128 stands for zero in the data rows.
Some points, one per row:
[ 89 119  81 162 113 111 102  97]
[ 94 143 113 176 116 127 114 111]
[153 131 115 101 145 207 122 154]
[119 130  99 156 121 116 130  88]
[122 114  93 131 130 127 117 122]
[ 90 160  95 171 115 155 102  78]
[134 132 117 138 150 165 152 118]
[132 126 134 130 132 136 130 120]
[150 176 159 136 114 161  77  99]
[115 121 145 134 104  98 112 134]
[123 137 137 140 133 143 128 121]
[ 89 145  82 164 116 104 155  91]
[ 89 129 124 100 127  64 144 167]
[143 146 100 126 155 162 160 112]
[127 155  99 130 160 125 134 123]
[198 199 207 111 165 255  43 173]
[133 155 115 157 138 140 158 149]
[ 77 122 133 125  99  67  72 112]
[138 131 153 103 164 164 148 140]
[128 162 152 142 152 153 102 153]
[132 130 141  99 144 117 123 120]
[112 124 136 142  96 103 112 107]
[159 130 145 105 163 166 139 133]
[141 165 149 128 164 159 122 129]
[106 132  96 163 113 100 120  82]
[112 111 115 168 103 124 122  98]
[119  85 121 128 123 147 157  95]
[188 128 142  83 145 167 144 167]
[148 110 122 142 135 132 144  99]
[130 106 141 123 134 129 136 135]
[ 99  99 116 150 142 124 158 100]
[119 131 136 121 128 123 128 142]
[143 122 138 131 128 186 117 118]
[149 130 143  98 140 183 112 164]
[ 92 121 130 159 104 101 111 133]
[179 198  56  90 220 160 191 156]
[119 119  75 121 116  75 127 103]
[131  68 189  91 138  95 151 134]
[127 113 161 114 118 123 129 162]
[102 112 136 144  84  54  58 117]
Here are 16 more points, each followed by its number:
[131 107 150 103 108 116 149 200] 0
[ 98  72 255 119  79  36 120 191] 1
[113 189  54 125 122 116 117  89] 2
[171 152 115 111 154 109 134 148] 3
[ 95 107 127 135 101  81  81  87] 4
[110 124 126 147 137 168 159 114] 5
[137 150 124 123 149 172 144 115] 6
[115 132 106 130 118 147 117 117] 7
[117 181  84 237  57  94 115  52] 8
[165  75 222  78 122  85 126 162] 9
[160 165 157 136 173 130 169 167] 10
[129  95  90 155 125 170 159 121] 11
[118 136 116 146 119 115 122 110] 12
[146 173 101 161 170 164 153 124] 13
[151  96  81  95 162 109 169 156] 14
[144 118 103 132 123 146 131 109] 15
Which of these numbered points is nearest to each point below by angle, seen from the average point of the first points? Its number follows each.
[124 129 124 133 131 158 132 104] > 5
[ 77  94 125 131 111 195 130 101] > 5
[113 144 110 126 126 124 124 131] > 2
[138 135 157 129  79 163 128 197] > 0
[122  99  98 127 138 154 137 114] > 11
[121 125 110 128  98  96  92 106] > 4
[139 166 124 129 150 191 138 110] > 6
[102 111 139 127 122 120 137 132] > 1
[112 144 103 154 129 144 127 135] > 7
[112 149  94 159 141 142 158 131] > 13
[ 95 127 133 135 115 111 107 128] > 4
[135 123 116 130 128 142 127 126] > 15
[136 140 139 119 142 131 151 144] > 10
[ 92 127 115 146 108 116  96  95] > 4
Here are 16 other points, each followed by its number:
[138 131 113 156 117 142 127 121] 0
[104 104  15 145  81 136 136 133] 1
[146 137 124 109 142 194 151 155] 2
[164 134 141 131 149 141 133 121] 3
[ 62 117  91 179  96  61 132  81] 4
[123  94 148 101 110 109 121 185] 5
[137 127  84 113 138 153 128 103] 6
[ 87  94 141 156  91 130 116  93] 7
[144 139 104 111 142 103 101 146] 8
[123 182  75 118 135 135 114  76] 9
[141  72 205  40 128  92 112 140] 10
[133 114 135 127 140 138 153 134] 11
[150 174 156 137 158 189 141  88] 12
[121 187  80 174 158 167 177 155] 13
[152 173 137 119 139 167 108 113] 14
[115 123  93 128 121 139 114 106] 15
Which of these numbered points is nearest to each point below by angle, seen from the average point of the first points? Its number follows each.
[184 131  98 152 174 125 162  72] > 3
[162 164 162 134 149 200 145 194] > 2
[137 109 139 115 118 174 127 132] > 2
[165 124 144 115 139 141 181 135] > 11
[120 116 139 149 109 139 114  87] > 7
[136 111 141 131  95 117 100 149] > 5
[145 164 142 102 151 160 144 164] > 2
[134 129 124 115 148 168 131 119] > 2
[146 176 152 121 172 112 132 150] > 3
[122 115 108 119 162 141 144 146] > 11
[ 96  98 114 166  85 128 119 113] > 7
[142 172 116 134 132 168 127 137] > 14
[146 171  75 123 161 183 123 114] > 6
[137 136 109 140 139 147 154 110] > 13
